Each row has a name. After each piece below comes the name of the row it's from, unless a question asks for something else. Each question is about the rows just above it.

[ 30.8   3.8  -9.5  25.5 -35.8  -7.0]  (130)
[  3.9   3.8  -9.5  25.5 -43.0  -7.0]  (163)
[  3.9  -9.5  25.5  25.5 -43.0  -7.0]  (175)
[ 30.8  25.5   3.8  -9.5 -24.9  -7.0]  (109)
find: [ 25.5   3.8  -9.5 -24.9  -7.0]	(109)
find: [25.5  3.8 -9.5]	(109)
Where do [30.8  3.8 -9.5 25.5] appear?	(130)
Among the named rows, does one hold [-43.0  25.5  -9.5   3.8   3.9] next to each other, in this order?	no
Among the named rows, does one hold [-9.4 25.5] next to each other, in this order?	no
The row with [ 3.9 -9.5] is	(175)
(163) without one entry, shuffled: [  3.9  25.5  -7.0 -43.0  -9.5]. Gone:	[3.8]

[-27.9   4.8  27.8 -65.1 -70.9 -33.9 -68.0  66.6  10.5  32.7 -16.9  26.5
 -30.8  29.9  25.1 -47.7 -44.3 -25.1  70.7  56.2 -19.7 -55.4 -23.0  47.9
 -68.9  21.1 -14.3  47.3 -65.8]  (37)
[-27.9   4.8  27.8 -65.1 -70.9 -33.9 -68.0  66.6  10.5  32.7 -16.9  26.5
 -30.8  29.9   2.9 -47.7 -44.3 -25.1  70.7  56.2 -19.7 -55.4 -23.0  59.6
 -68.9  21.1 -14.3  47.3 -65.8]  (27)
[ -9.3  52.2 -18.0  -8.0 -59.2   2.1  30.8  17.3   0.9 -10.5  37.5  24.1
  -8.7  -2.3  -2.6 -58.3  71.1 -17.2 -18.7  39.1  51.5 -15.6  58.7  30.6
  53.4  24.8 -11.3  70.3 -24.4]  (163)
[ -9.3  52.2 -18.0  -8.0 -59.2   2.1  30.8  17.3   0.9 -10.5  37.5  24.1
  -8.7  -2.3  -2.6 -58.3  71.1 -17.2 -18.7  39.1  51.5 -15.6 -20.7  15.9
  -9.3 -44.7  16.0 -66.3   7.6]  (154)
[-48.0  68.3  61.4  -5.6   2.1 -55.0   7.7  34.5  46.0 -63.0 -14.3  23.1
  -8.0  63.4   4.4  64.8   4.9  33.6 -40.6 -64.3  71.6  36.3 -50.9  17.6
  10.0  70.8 -38.1  39.2 -41.0]  (175)
Which row holds [ -9.3  52.2 -18.0  -8.0 -59.2   2.1  30.8  17.3   0.9 -10.5  37.5  24.1
  -8.7  -2.3  -2.6 -58.3  71.1 -17.2 -18.7  39.1  51.5 -15.6 -20.7  15.9
  -9.3 -44.7  16.0 -66.3   7.6]?	(154)
Give the next entry after [ 10.5  32.7 -16.9  26.5 -30.8  29.9   2.9 -47.7 -44.3 -25.1  70.7].	[56.2]
Does one of the named rows hold [-18.7 -17.2] side by side, in this order?	no
Does one of the named rows hold [-55.4 -19.7  56.2  70.7 -25.1] side by side, in this order?	no

[ -8.2 -32.8  27.4 -12.0 -50.4   3.9  -5.9  14.3 -73.6  14.3 -73.6 -26.8
  77.5 -27.5   5.9  14.3 -73.6  14.3  -9.0   0.0] : (154)
[ 40.3  17.3  -7.6   7.4 -55.3  18.3  50.8  -6.4  31.8  -9.1  11.8  52.4
 -14.3  21.8  41.0 -39.6  29.8  17.6  27.7 -40.1] : (96)
[ 23.0 -57.8  26.5  25.2 -57.0  11.7   6.7  -0.7  38.7 -19.4   2.3  -1.8
   1.5 -44.0  -5.3 -10.6  71.8  15.8  18.0 -34.0] : (120)
[ -2.3  37.3  -6.5 -19.4  86.5 -16.9 -11.6 -41.7  19.2  24.1 -21.7  27.8
 -18.3  -1.9  16.0  60.5  11.5 -21.8 -16.3  14.0] : (109)
[ 40.4  18.4  -7.8   6.9 -53.1  20.1  47.3  -7.4  29.5 -10.2  12.4  55.5
 -17.0  24.0  39.5 -39.9  31.1  21.2  27.3 -39.8] : (163)
[ -8.5   6.7  11.4  20.2  64.2   6.3  20.8   4.2  -1.6 -27.4  16.6 -55.3
  30.4  -2.1 -24.0  13.9 -75.8  14.7  23.5  44.7] : (130)
[ 18.1 -49.9  29.1  32.2 -59.6  10.1   9.2  -0.3  36.4 -18.3  -2.5  -4.3
   5.7 -48.0 -15.9 -13.8  69.8  20.3   9.4 -31.7] : (203)
[ 38.3 -59.2   0.1   9.9 -48.8  20.3   0.0   5.6  36.6 -22.7  11.2  -6.3
  -4.0 -23.1  23.6 -23.5  76.7  10.1  33.8 -23.8] : (214)
[-11.9  16.7  10.6 -28.1   7.6   3.6  -6.7 -15.4   1.9  43.1  -9.1  20.2
 -78.3  79.5 -15.4 -36.1  33.1   2.7   3.3  -1.3] : (175)
[-24.0  14.2 -75.8  14.7 -73.7  44.7 -17.8  -2.3  -3.1 -10.1   8.4  32.7
 -67.3  64.5  50.4 -36.4  27.6  22.9  -0.6 -31.9] : (172)
[ 17.1 -43.4 -14.5   5.0 -42.3  21.4 -10.3  43.0 -44.4  -9.6 -55.8  -6.5
  35.0 -46.3 -30.6 -55.9   7.9  21.9  -3.8 -45.6] : (27)
Is [ 35.0 -46.3 -30.7 -55.9   7.9] printed in one of the named rows, side by side and in this order?	no
Count of [-15.4] in (175):	2
Is [-75.8  14.7  23.5  44.7] printed in one of the named rows, side by side and in this order?	yes
[-24.0  13.9 -75.8  14.7  23.5  44.7] is in which row?	(130)
find: [ 21.4 -10.3  43.0]	(27)
Times [-73.6] occurs in (154):	3
(27) without one entry, shuffled: [-42.3   7.9 -14.5  21.9  17.1  21.4 -30.6 -10.3  35.0 -55.9  -3.8   5.0
  -9.6 -43.4 -45.6  43.0 -46.3  -6.5 -44.4]. Gone:	[-55.8]

[-10.0 -31.5  26.2 -44.5  25.0] -> (27)
[ -0.4  -6.4 -53.2  62.2 -12.4] -> (109)
[  8.4 -43.5 -55.9  -1.0  47.7] -> (172)
[ 46.7   0.4  36.3 -25.7 -41.9] -> (120)
[  7.3 -18.7 -15.3 -51.0  43.7] -> (163)
[ 32.5 -42.3  36.3 -25.7 -45.5] -> (96)
[ 62.6  26.2 -44.5 -31.5  53.6] -> (154)
[ -9.9  -9.9 -39.8  -9.9 -14.2] -> (214)
The next entry after [-31.5  26.2 -44.5]:	[25.0]
Count of [-10.0] in (214):	0
find: [ 32.5 -42.3  36.3 -25.7 -45.5]	(96)
find: [-42.3  36.3 -25.7]	(96)
Which row holds [ 32.5 -42.3  36.3 -25.7]?	(96)
The row with [ 26.2 -44.5  25.0] is	(27)
The next entry after [-44.5 -31.5]:	[53.6]

[-33.1  35.8  12.3  43.8 -26.6  16.8  34.0  21.5  33.2  -2.2   5.4  46.3
 -42.3 -15.8  11.8  -9.3   7.3 -25.2   7.6   4.8 -66.8 -37.3 -20.3  26.2
  -4.2   4.7 -12.3 -53.1  -9.7 -68.0  34.1   1.5 -10.0  37.2  -8.3  17.3
  70.6  32.1  -7.5 -13.2  -9.3  19.3  27.4] : (214)
[ -8.1  14.9 -16.1 -36.4   4.2  -8.5  59.5   1.2  33.9  29.7   9.7  36.4
 -26.0 -33.9 -25.7  14.8  26.1 -16.5  20.9  49.2   6.3  -0.2 -14.2  32.7
 -12.1 -12.1  14.4  -1.7 -11.8 -67.2 -13.9  14.8  37.9 -35.3 -47.7  12.5
  18.2  32.2  27.4  12.2  10.9  19.6  88.1] : (175)
[-28.6  41.1  14.8  34.5 -27.0  13.8  40.4  18.4  40.1  -3.4  10.2  52.5
 -41.5  -9.7  -0.3   0.5   6.8 -26.2  -1.4  10.6 -51.1 -35.1 -10.7  31.8
   2.0  10.6  -9.9 -55.4  -4.8 -75.1  25.5   3.7 -18.2  40.2 -19.1   9.3
  64.0  34.7  -1.4 -15.6  -1.0  10.7  41.6] : (120)
Among the named rows, does one hold [-28.6  41.1] next to each other, in this order?	yes
What is the next entry after [ 40.1  -3.4  10.2  52.5 -41.5  -9.7]?	[-0.3]

[ 15.0   8.9  -0.3  48.0 -76.1  44.0]  (120)
[  1.7  35.9 -20.5  -7.4  35.9 -69.5]  (154)
[  1.2 -55.7  11.6  34.4 -78.9 -60.1]  (163)
[-20.6   3.3  -3.5 -23.6  75.6  16.9]  (175)
Among the named rows, does one hold [-20.6   3.3  -3.5 -23.6] next to each other, in this order?	yes
Times [-20.5] occurs in (154):	1

